(in the rows, 128 means zero)
Where one turn sends some rows of the set: a few examples, then the rows asked:
j84: [ 96 130 101 135 123 101 161 116 111 152 119 107 113 121 109 141 142 114
 108 140  99 159 130 138 126 139 130 110 112 138 160 176 127 152 144 141
 115 136 107 175 136 143  97 121 148  77 149 118 116 157  94 137 152 111
 136 114 124 133 186 114 129 140]
j39: [157 167 160 108 142 146 113 131 146 165 117 107 143 153 164 123 145 147
 144 107 130 126 127 118  76  99  93 110  99 103 125 117 133 107 119 129
 133 141 137  94 126 106 127 118 147 114 148 114 114 155 128 124 124 107
 146 103 102 125 145 113  93 126]
j304: [122 109 123  73 139 101 133 130 106 122 119 137 123 141 103 151 135 143
 127 127 114 127 147 119 115 142 101 134 124 138 161 180 114 139 141 108
 145 117 156 108 148 107  95 145 160 149 139 150  86 146 148 133 146  98
 119 105 172 157 140 128 176 154]
j430: [108 141 132 130 164 123 129 130 150 156 144 115 151 138 118 123 163 134
  97 129 104 132 100 142  93 141 141 143 111  88 108 131 112 119 105 120
 134 130  67 107 104 139 130 111 141 122 122 138 119 110 115 138 135 130
 150 141 128 121 151 140 184 136]
j157: [ 88 140 112 127 126 101 161 119 122 146 120 109 116 118 115 134 153 122
 108 129  99 155 128 139 120 149 132 121 110 133 160 171 135 150 142 137
 116 127 106 171 138 157  94 127 147  76 162 117 118 153  94 126 149 109
 130 119 125 137 192 114 127 140]
j311: [133 106 118 117 133  95 157  79 168 175 160 107 134 147 123 139 141 147
  86 123  86 139 119 163 125 135 150 128 105 131 115 137 131 113 157 131
 164 121 150 125 103 134 140 120 123 100 123 122 153 147 109 104  99 105
 129  87 135 129 155 129 123 113]
j246: [145 146 100 109 124 121 145 131 118 143 120 132 121 161 106 141 159 138
 143  90 147 107 112 142  93 160 127 151 137  93 149 107 112 141 119 128
 131 145 160 121 141 103 132 101 147 119 133 147 119 171 125 127 130 131
 147 165 108 153  91 163 115 156]
j520: [161 158 139 113 147 153 114 132 150 183 128 101 139 154 170 132 140 142
 136 109 130 128 126 137  92  99 111 108  97 108 131 123 132 100 123 126
 130 141 129  86 138 105 127 119 144 112 133 115 102 144 142 104 119 101
 151 102 106 125 148 129  91 133]
j571: [126 128 129 101 115 131 135 113 143 171 157 122 120 159 141 125 114 114
 101 106 150 110 103 142 141 132 142  99 151 133 141 151 128 128 130 116
 126 133 113  74 148 125 143  91 168 126 124 143  93 106 128  94 129  96
 149 108 117 140 164  83 134 143]
j124: [103 154 120  79 118  93 120 124  94 160 172 112 103 122 115 127 123 133
 157 158 108 135 145 114 135 124 150  98 117 129 120 115 105 147 145 131
 146 161 111 101 135 104 139 102 141 126 129  94  92 128 133 139 155 136
 124 121 126 134 144 121 142 134]
j880: [105 120 149 128 148  92 134 149 144 113 112 102 152 135 103 132 130 133
 137 165 101 114 104 100 119 159 171 143 115 109 120 157 134 132 125  89
 123 139 114 125  89 122 107 133 109 111 126 128  87 131 105 128 140 143
 126 122 153 160 107 154 135 136]
j926: [102 141 109 113 120  91 153 123 102 146 127 122 102 113 119 132 155 116
 121 140 100 165 143 129 122 135 145 110 114 135 156 162 137 159 147 129
 129 129  98 175 138 137  94 118 146  81 143 104 119 148 102 138 158 114
 128 114 136 129 180 111 125 138]
j707: [147 146 104 106 135 109 143 115 117 130 121 150 114 157 109 141 152 147
 146 100 153 108 123 126  89 162 125 141 127  98 161 111 109 148 123 145
 130 140 155 128 132 119 142 104 137 130 126 157 118 174 124 135 131 124
 143 158 115 160  87 167 127 139]
j524: [155 159 142 111 144 149 107 139 150 163 116 111 138 142 168 120 140 150
 129 109 142 119 135 127  79  91 103 108  91  99 128 115 137 105 124 132
 128 138 134  94 138 108 130 118 136 113 140 113 103 162 127 123 120  99
 141 111  99 130 137 126  98 115]
j981: [159 163 155 110 146 143 108 139 141 156 119 107 139 146 159 112 146 151
 141 106 131 122 132 128  76  97  99 116  87 100 132 120 134  99 117 127
 125 137 133  98 124 108 135 127 134 115 149 112 108 162 131 123 125 107
 142 107 101 129 140 130  90 128]
j131: [149 134 136 126  96 101 139 130 113 152 116 130 112 148 111 106 145 116
 115 112 107 117 110 160 119 141 141 127 146 110 120  99 138 132 131  81
 123 175 126  91 153 122 135 106 174  89 136 157 108 131 113 110 162 146
 119 123 115 149 130 107 113 154]
j433: [135 154 113  96 126 117 151 116 119 138 126 146 130 158 100 139 152 148
 146  98 152 111 108 121  88 163 126 158 129 105 160 121 101 147 124 140
 132 139 148 126 129 103 137 109 132 132 140 161 123 176 124 122 128 128
 146 160 110 162  88 162 119 146]
j454: [130  98 121 128 138  97 151  88 161 171 138  98 142 149 116 135 121 150
  85 118  90 136 119 168 131 122 129 129  95 113 109 137 138 106 155 135
 157 118 155 120 106 135 143 132 127  99 132 121 150 158 113 101  97 119
 134  98 119 126 150 117 132 107]
j214: [125 106 127  84 146 110 134 127 104 118 119 132 126 141 107 154 130 156
 136 127 110 138 145 111 119 150 104 144 125 138 161 182 130 143 137 119
 139 119 151 119 143 123  95 140 160 145 138 145  85 146 150 137 148  88
 122 103 172 151 147 131 176 155]
j739: [ 88 118 130 101 152 105 116 137 144 138 140  96 156 138 105 115 138 117
 115 142 119 145 105 106 110 147 145  99 104 110 124 165 117 125 126 115
 137 130 111 130  98 122 106 119 126 136 137 123  83  76 112 158  96 121
 142 130 110 138 154 148 151 127]
j75: [ 95 129 144 140 150 113 114 151 147 126  98 118 101 115 105 116 140  93
 160  94 103  98  92 116 113 135 137 130 123 100 127 154 119 128 110 124
 116 140 118 116 107 117 124 124 158 141 114 141 103 114 122 137 142 149
 135 123 157 133 117 132 126 115]
j482: [126 125 132  92  94  88 135 128 118 132 156 103 110 150 107 102 130 126
 122 119 106 118 134 122 113 123 158 134 113 128  94 135 112 140 148 101
 123 151 174 126 142  86 167 115 141 123 136 134  56 135 109 108 124 120
 110 104 130 175 119 119 134 141]
j413: [ 94 147 110 123 130  93 167 112 114 142 132 104 106 115 114 141 158 118
 107 137  98 153 133 137 116 134 137 119 112 124 160 168 136 147 128 131
 123 132 108 172 136 146  95 132 154  75 160 117 112 159  95 131 159 114
 132 120 129 139 188 110 126 140]
j403: [125 131 124  95 118 131 144 102 150 158 184 120 135 129 107 145 137 153
 106 145 102 107 128 145 122 162 184 119 141 136 135 130 129 150 124 120
 172 160 126  96 129 134 140  70 125 121 136 119 110 149  95 142 128  99
 139 114 132 149 147 100 147 166]
j798: [132 108 120  80 137 101 132 142  96 116 121 130 117 150 105 152 136 147
 134 115 122 129 149 117 121 138 116 142 137 130 144 176 132 146 151 103
 142 112 162 126 145  94 108 134 155 148 125 137  76 149 143 128 144  94
 122 104 169 155 135 120 180 154]
j599: [131 107 126  92 149 108 140 132 100 123 115 136 119 140 107 152 130 156
 134 139 117 131 147 126 116 154 107 136 120 139 161 182 122 145 148 113
 137 119 159 121 145 110 104 133 160 148 131 151  76 149 145 140 149  91
 126  89 172 153 140 130 174 155]
j873: [130 107 127 119 136  90 150  84 163 160 138  98 138 163 122 129 124 145
  89 111  88 127 114 162 123 128 116 128 100 113 112 136 135  94 155 131
 154 111 155 124  98 145 141 134 128 105 138 121 151 153 109  94  96 121
 126  94 129 126 153 126 129 106]
j600: [128 108 122 114 137  85 153  82 161 167 144 103 132 157 119 131 129 147
  92 127  93 130 119 169 130 140 127 132 103 117 115 137 133 106 150 132
 161 113 160 125  91 136 144 133 135 111 133 113 145 151 106  91  99 109
 134 100 126 124 154 115 124  99]
j670: [138 149 109 102 129 110 140 117 116 126 122 138 124 155 102 138 153 151
 148  98 145 106 116 121  92 165 124 156 126 108 163 120  96 147 111 151
 132 135 154 130 125 114 138 108 135 138 131 148 125 172 127 134 131 118
 138 163 114 162  93 171 120 142]
j649: [131 127 127 113 151 135 113 154 159 155 126 118 143 140 105  99 139  99
 105 105 110 119 110 154  71 154 132 150 106  93 136 167 136 123 102 120
 124 137 105  97 109 146 139 115 139 144 114 134  80 120  93  97 114 110
 138 131 159 141 107 120 141 124]

j880 -> j649
j413 -> j433
j873 -> j214
Now these:
j124 -> j131
j524 -> j84
j311 -> j798

Where one turn sends some rows of the set: a few examples, then the rows asked:
j386: [153 128 136 163 127 119 149 123 100 118 145 141  92 145 126 165 133]
j147: [112 121 135 151 117 118  98 142 126 121 154 139 183 117 112 149  95]
j251: [130 141 138 150 108 124 111 120 131 122 150 149 104 117  95  79 148]
j42: [152 143 133 130  99 132 117 121 124 123 152 143 105 150 102 185  99]
j105: [ 68 126 143 137  80 126 143 135 117 119 153 131 122 147  98 143  89]
j150: [ 91 153 129 151 102 123 168 111 155 110 161 131 124 156 132 142 102]
j957: [131 129 147 157 118 115  64 119 130 136 159 134 140 155 130 147 134]
j545: [125 139 137 149 119 131  96 109 155 135 123 156 131 136  66 153 122]
j946: [ 92 134 138 151 117 129 157 126 130 119 148 138 137 130  84 110 173]
j153: [103 143 135 127  91 135 163 146 155 134 152 136 118 154 116 128  95]
j803: [130 111 119 130 117 126 103 107 135 104 188 106 137 139 143 132 113]
j370: [134 117 168 135 112 146 102 118 126 131 153 128 125 166  75 165 102]
j842: [ 87 153 137 154 112 105 124 144 138  98 152 157 107 141 117 103 152]
j847: [ 84 119 111 118 117 127 144 145 128 102 181 138 138 146 129 118 117]
j601: [130 125 150 127 105 127  84 126 125 120 153 135 170 142  97  99 143]
j521: [ 91 101 130 115 117 130 160 139 140 103 164 132 114 145  97 133  98]
j138: [135 132 138 172 133 101 129  93 154 118 120 147 141 131  91 161 122]
j431: [117 126 158 172 132 107 128 133 137 108 142 149 108 107  77 124 154]
j534: [134 140 148 169 125 138 140 113 142 106 130 106 151 146 141 153  97]
j710: [102 145 142 164 104 106 157  91 120  96 158 161 114 128  95 104 131]
j947: [122 150 149 167  95 123 136 114 106  95 137 126  99 114 101 119 160]
j990: [143 129 133 151 112 103 125 121  95  88 155 123 111 147 153 140 145]
j343: [166 135 142 146 128 134 126 122 131 119 149 139 170 127 112 169 141]
j24: [ 66 126 148 150 110 129 145 129 131 116 152 139 165 146  94 130  99]
j662: [149 118 139 117 124 148 108 151 100 119 144 142 113 164 109 147 101]
j737: [140 129 165 119  96 142  92 132 102  94 171 137 127 155 101 111 135]
j619: [149 124 138 148 130 132  99  85 104  80 137 137 135 145 128 138 109]

j370 -> j42
j153 -> j521
Now these:
j601 -> j138
j737 -> j545
j534 -> j803
j251 -> j431
j710 -> j842
j957 -> j343
j150 -> j847

Where one turn sends some rows of the set: a few examples, then the rows asked:
j559: [161 120 131 142 147 102 135 159 133 124 101 128 132 138 122  95 161 141
 123 135 134 125  90 136 120 128 108 147 146 108 124 106 116 135]
j305: [136 112 160 141 138 120 135 170 106  90 154 119 130 124 160 121 121 140
 107 122 125 106 121 153 122 119  92 152 114 120 115 146 124 102]
j544: [ 82 135 111 153 144 146 138  94 125 133 154 107 138 109 105 142 114 116
  98 121 123 114 126 129 150  92  99 141 139 160 122 129 126 137]
j561: [120 110  84 124 109 125 118 129 132 137 120  91 123 141  98 156 107 139
 138 117 145  95 123 124 147 130 124 159 154 142 119  98 162 112]
j858: [102 112 121 145 123 157 132 125 126 129 130 127 129  77 131 149 119 118
 163 128 109 100 118 122 142  65 142 136 134 105 108 111 139 135]
j420: [125 129 135  92 111 140 141 108 122 151 143 131 115 134 136 155 125 108
 125 147 104  93 109 105 161  80 113 150 126 138 130 147 125 125]
j978: [155 130 125 123 145 138 137 171 129 141 114 104 126 147 129 134 126 141
 149 137 139 149 172 136  95 117 138 124 118 133 116  87 122  91]
j937: [135 131 114 149 172 121 116 136 127 147 136 118 140 115 155 163 102 163
 106 124  95 166 118 152 127 128  85 122 111 130 125 113 132 128]
j608: [154 116 150 145 129 129 157 147 120 114 141 140 146  98 159 126 149 135
 129 100 148  98 124 156 112 135  99 158 120 119 107 127 111 110]
j187: [135 112 108  90 108 139 140 117 137 146 144 143  90  89 110 138 150 147
 147 117 122 100 132  98 133 141 134 130 127 134 126 107 161 141]
j679: [118 128 126 167 103 116 114  95 135 134 132 123 128 120 144 150 125 129
 126 124 149 117  89 130 126  81 131 133 134 176 139 138 128 138]
j718: [147 138 128 128 154 135 141 166 124 126 119 126 131 116 115  82 148 139
 112 126 124 124  97 144 126 138  71 139 133 103 116 120 155 140]
j960: [115  99 133 146 119 178 113 107 142 148 149  85 125 110 143 138 105  98
 139 112 146 122 106 132 146 114 126 131 145 154 105 141 149 134]
j287: [128 115 124 111 116 143 127 154 130 128 123 127 164 112 122 150  89 163
 146 112 125 116 121 165  96 105 129 128  95 148 145 129 165 146]
j790: [128 137 118 147  82 136 120 102 132 106 129 120 115 123 103 111 125 119
 143 170 146 119 118 129 169 134 119 125 119 145 113 104 153 142]
j168: [ 93 151 124 112 123 127 105 131 144 114 121 110 107 153 121 132 103 130
 153 131 132 124 150 133 144 126 113 184 113 124 149 139  99 128]
j690: [135 135 131 132 143 143 105 138 135 170 121 116 130 142 178 134 103 131
 134 145 123 158 133 129 148 137  83 146 143 129  90 136 100 146]
j605: [134 120 138 103 104 145 114 136 141 126 156 122 122 113 129 146 134 110
 120 110  92 157 128 151 180 123 114 103 149 100 133 141 152 137]
j830: [122 102 135 113 148 136 104  76 139 131 135 118 112  95 130 137 114 132
 161 132 117  98 106 127 115 107 105 126 101 149 138 122 132 100]
j459: [112 118 131 126 111 147 110 144 134 133 124 146 104 111  72 157 140 134
 129 129 125 107 125 150 131 114 110 110 156 176 117 131 162 140]
j67: [119 108 100 145  94 132  99 137 118 161 121 111 150 125 172 122 102 142
 101 152 127 160 135 105 128 123 103 143 123 129 121 121 114 143]
j116: [137  88  94 129 114 126  83 148 128 147 114 133 158 131 135 145 118 149
 157 104 140 129 129 124 115  87 113 103 132 127 124 111 118 147]
j313: [ 98 139 128 117 124 107 136  78 134 127  91 119 150 137 130 127 136 135
 148 133 139 133 152 137 146 126  67 142 125 118 134 135 138 122]
j891: [144 175 123 110 107 147 162 140 135 116 112 133 120 128 159 124 133 156
 140 138 120 153 152 124 105 154 112 141 107 138 118 118 143 110]
j155: [143 108 138 123 146 127 108 199 133 124 104 116 116 127 134 106 146 125
 128 120 133 135  82 128 134 144  95 148 139 110 117 132 141 131]
j224: [148 110 145 144 148 165 128 160 119  96 141 136 123 140 158 130 148 135
 114 121 149 103 129 141 125 119 109 156 130 105 107 137  91 113]
j142: [147 151 152 160 139 114 129 135 138 157  95 129 127  96 180 160 134 132
 128 129 132 156 128 165 141 107 109 119 153 118 114 114 133 144]
j675: [104 121 135 122 137 147 124 121 131 129 131 130  79 135  92 130 151 148
 158 164 139 114 147 111 140 104 140 128 127 109 138 111 160 122]
j268: [143 158 132 117 108 127 141 137 128 161 123 128 135 144 148 137 125 148
 135 161 134 120 142 127  83 143 134 120  92 140 141 155 147 134]
j235: [ 87 178 121 129 125 125 134 175 131 134 125 124 108 102 131 150 129 126
 121 134 107 127 168 119 122 135 142 143 131 106 134 145 128 137]
j554: [160 128 143 113 110 151 151 124 151 125 123 117 118 102 124 131 137  99
 131 116 119 118 161 163 152 117 152 119 135 125 128 107 112 161]
j578: [143 113 120 123 151 135 118 146 142 148 129  92 126  97 133 135 118 113
 137 134 131 127 169 132 101 159 168 106 115 117 122 108 120 121]
j530: [124 156 146  98 118 122 118 199 125 118 137 136 126  95 135 141 123 122
 129 135 112 161 155 134 122 135 137 132 139 141 117 111 121 106]
j672: [104 108 133  92 108  98 119 151 107 141 136 122 125 108 113 123 113 139
 149 162 135  97 132  99 138 112 138 135 126 138 123 108 171 134]
j239: [ 97 130 160 159 124 140 117 110 139 163  98 131 128  96 143 128 146 126
 115 155 136 166 161 155 122 113  98 126 157 124 125 135 127 131]
j335: [137 108 115 136 123 136 118 129 140 174 138 103 117 104 149 161 126 147
  84 100 107 161 136 149 118 124 104 123 141 120 149 125 155 107]

j672 -> j544
j67 -> j235
Now these:
j142 -> j978
j561 -> j420
j718 -> j608
j287 -> j313

Where one turn sends some rows of the set: a few examples, then the rows asked:
j120: [163 132 143 109 122 116  91 170 105  86 106 142]
j461: [155 118 137 114 105 107  94 165  76 115 112 144]
j774: [114 128 140 110 150 133 147 157  98 125 129 190]
j806: [113 166 127  73 184 131 129 158 107 116 113 117]
j128: [127 148 141  93 173 114 149 141  72 150 135 168]
j90: [134 154 131  88 145 115 166 171 112 102 124 169]
j822: [116 142 112  89 150 135 155 187 101 101 121 124]
j49: [101 122 123 112 151 155 133 171  91 129 132 141]
j684: [157 125 135 122 114 108  91 144  92 112 116 133]
j176: [118 172 144  74 170  97 151 166  90 128 111 155]
j920: [151 132 149 108 109 102  90 171  91  99  97 155]
j754: [153 142 140 110 116  92  87 160  98 100 100 135]
j767: [154 133 141 117 109  94  94 152  89 111 104 146]
j633: [157 136 136 117 124 109  80 157 106  96 107 125]
j835: [124 154 138  82 161 116 143 128  79 154 124 169]
j307: [118 141 126  90 180 147 118 135  88 144 135 135]
j416: [121 145 139 100 191 140 124 145  86 141 142 137]
j685: [108 163 134  78 187 129 131 171  99 118 118 121]
j750: [117 177 138  67 164  99 147 152  98 122 104 154]
j851: [168 119 133 115 120 119  95 161  88 101 118 128]

j307 -> j835
j120 -> j851
Now these:
j90 -> j822
j633 -> j684
j128 -> j176

